Each path is a new rotation, seen through one point. The rows after it are directions, each followed by how far the rotation turns it, in degrees per step (0 if it stays put).
Each turn is a multiple of 5 degrees from 10 to 175, or 0.
Each row of a path follows its step; steps can be skipped.
Path 1:
step 0: 20	66	60	23	-11	7	22	-37	36	-9	-42	-3	39	14	7	-38	-11	-38	26	27	51	34	-19	14	19	-1	-14	-28	-40	-33	61	-4	12	15	40
step 2: 79	-43	-26	-11	3	2	12	-33	-21	33	2	-28	21	35	-85	38	-32	1	-18	47	-31	-11	24	-40	15	26	-30	13	-17	26	14	5	2	39	-14
step 3: 9	-4	18	-19	-7	-4	17	43	-59	-18	4	-11	-58	5	-46	22	-25	-45	25	-51	-28	55	35	-42	16	42	-35	23	29	23	-27	6	-13	5	45
step 4: -19	60	-13	-4	-54	-60	7	-18	-13	11	-31	30	-24	-48	-16	48	6	5	9	-27	-46	14	22	9	-16	-56	-1	-24	-2	49	-42	-31	12	22	28
step 5: -3	-17	-8	-1	33	-33	40	6	-41	-12	-29	11	-25	0	28	40	9	16	-20	-44	17	-48	13	82	-18	8	36	-10	2	-21	-50	-65	24	1	-44
step 6: 1	-31	32	61	56	-41	31	47	6	-35	21	39	16	-62	7	39	45	54	-34	12	8	-19	-16	7	45	0	-1	-5	19	-1	28	27	11	14	-31
step 7: -71	-16	45	13	17	10	-21	34	42	-5	15	18	-42	14	67	8	-33	37	7	29	41	-59	13	0	2	1	-31	25	-5	21	-11	56	-23	10	26
step 8: 10	58	66	36	-23	24	-29	-1	47	8	-37	13	29	0	3	16	-35	-8	1	25	50	-2	-10	8	-58	22	24	6	-64	-5	54	15	-11	-32	7
step 9: -4	-11	-39	-11	19	-22	2	-6	78	13	18	-35	40	44	-10	-23	-43	-23	-14	6	26	70	-32	62	-13	43	17	1	15	-8	7	7	4	-57	22
-10	-9	-5	-26	-3	3	-14	-14	-12	15	-4	-2	6	-5	13	13	-13	2	-13	5	7	-22	5	-10	-3	-17	2	-11	-17	15	-6	4	6	-9	-1 : 125
-8	10	-1	0	10	-7	-2	2	-19	7	-12	9	-17	2	-12	0	11	5	-2	-3	-10	6	24	-1	22	-8	13	19	5	17	-7	-14	6	-2	-16 : 40
-4	12	10	5	16	-7	-13	10	11	3	4	-15	6	12	14	-2	14	-10	4	0	1	-19	-13	14	8	-2	11	7	-5	23	23	2	-13	-8	0 : 40
16	18	5	18	-9	-5	-8	-9	-5	8	-2	10	20	-24	-15	15	17	4	-6	19	-4	0	-7	-15	-4	-8	8	-3	-5	2	12	3	-4	8	0 : 175
Path 2:
step 0: 33	-65	9	-19	11	17	-43	-25	-4	34	10	-1	19	-25	-22	5	-65	-49	64	2	-43	-15	30	-58	21	-27	0	10	-27	-36	11	23	-15	-42	-4
step 1: -16	13	8	35	-18	-14	58	-27	-17	28	18	-49	40	11	-76	8	1	-61	48	29	-28	-45	29	21	-6	8	17	-10	47	-26	-30	43	11	-10	24
step 2: 67	-60	5	-16	42	-3	31	-18	17	55	-44	-2	-13	20	-11	44	-25	-42	52	-39	7	-32	4	28	29	32	-19	-27	-4	-40	1	-21	13	-34	-21
step 3: -7	-47	-3	44	21	31	58	-33	7	59	10	9	32	13	-11	23	6	-42	7	20	-60	11	-22	-54	-44	-14	-21	5	20	-41	5	32	-53	-5	32
step 5: 43	-33	-26	12	30	16	67	-5	-10	65	-8	6	-24	11	-31	8	-39	6	-28	-29	-4	-1	-34	-24	-11	24	22	-41	70	18	-51	22	-39	-24	-15
step 6: 20	-52	10	-50	-1	37	-16	-64	19	14	27	38	1	11	-29	20	-48	-50	-33	-2	9	-7	5	-25	-13	1	27	25	-57	-31	-17	48	-58	-33	13
step 7: 4	7	-22	13	-19	-3	57	-3	-10	25	-3	0	13	29	-30	-13	1	-29	-18	53	25	-65	48	-9	6	34	42	-60	23	-2	-58	67	-36	19	7
step 8: 28	-29	8	13	1	3	-9	-20	21	29	-72	21	-36	23	-8	59	-65	-35	12	-43	50	-1	29	12	13	12	29	-45	-22	5	-2	-3	-62	-45	4
step 9: -24	-35	12	26	-22	8	19	-49	23	36	20	-31	-50	42	-23	-7	34	-7	-8	30	-28	13	31	-34	-26	12	-3	-38	-17	-24	-1	43	-87	-1	56
-15	13	-8	15	-19	-5	-6	14	-13	-18	-12	-6	-2	0	-2	19	-17	-10	5	-10	-12	-3	-1	12	5	2	-1	-10	11	11	-19	11	5	-10	-9 : 110
0	8	3	13	-4	-6	17	3	-24	-3	14	2	-3	10	-7	-8	2	10	6	8	-11	-17	-18	-9	-18	-7	7	-19	9	3	0	-16	-16	10	11 : 175
6	-1	4	19	0	-4	8	1	1	-4	-19	10	-11	12	-7	14	12	-8	31	11	4	-2	21	10	7	-1	5	8	-9	1	11	1	0	14	19 : 55
17	25	-1	-5	-14	-3	2	-2	8	1	5	-2	-5	11	-1	-13	-3	1	-1	9	2	1	1	16	0	19	-8	-9	0	-30	-14	4	13	22	-6 : 130
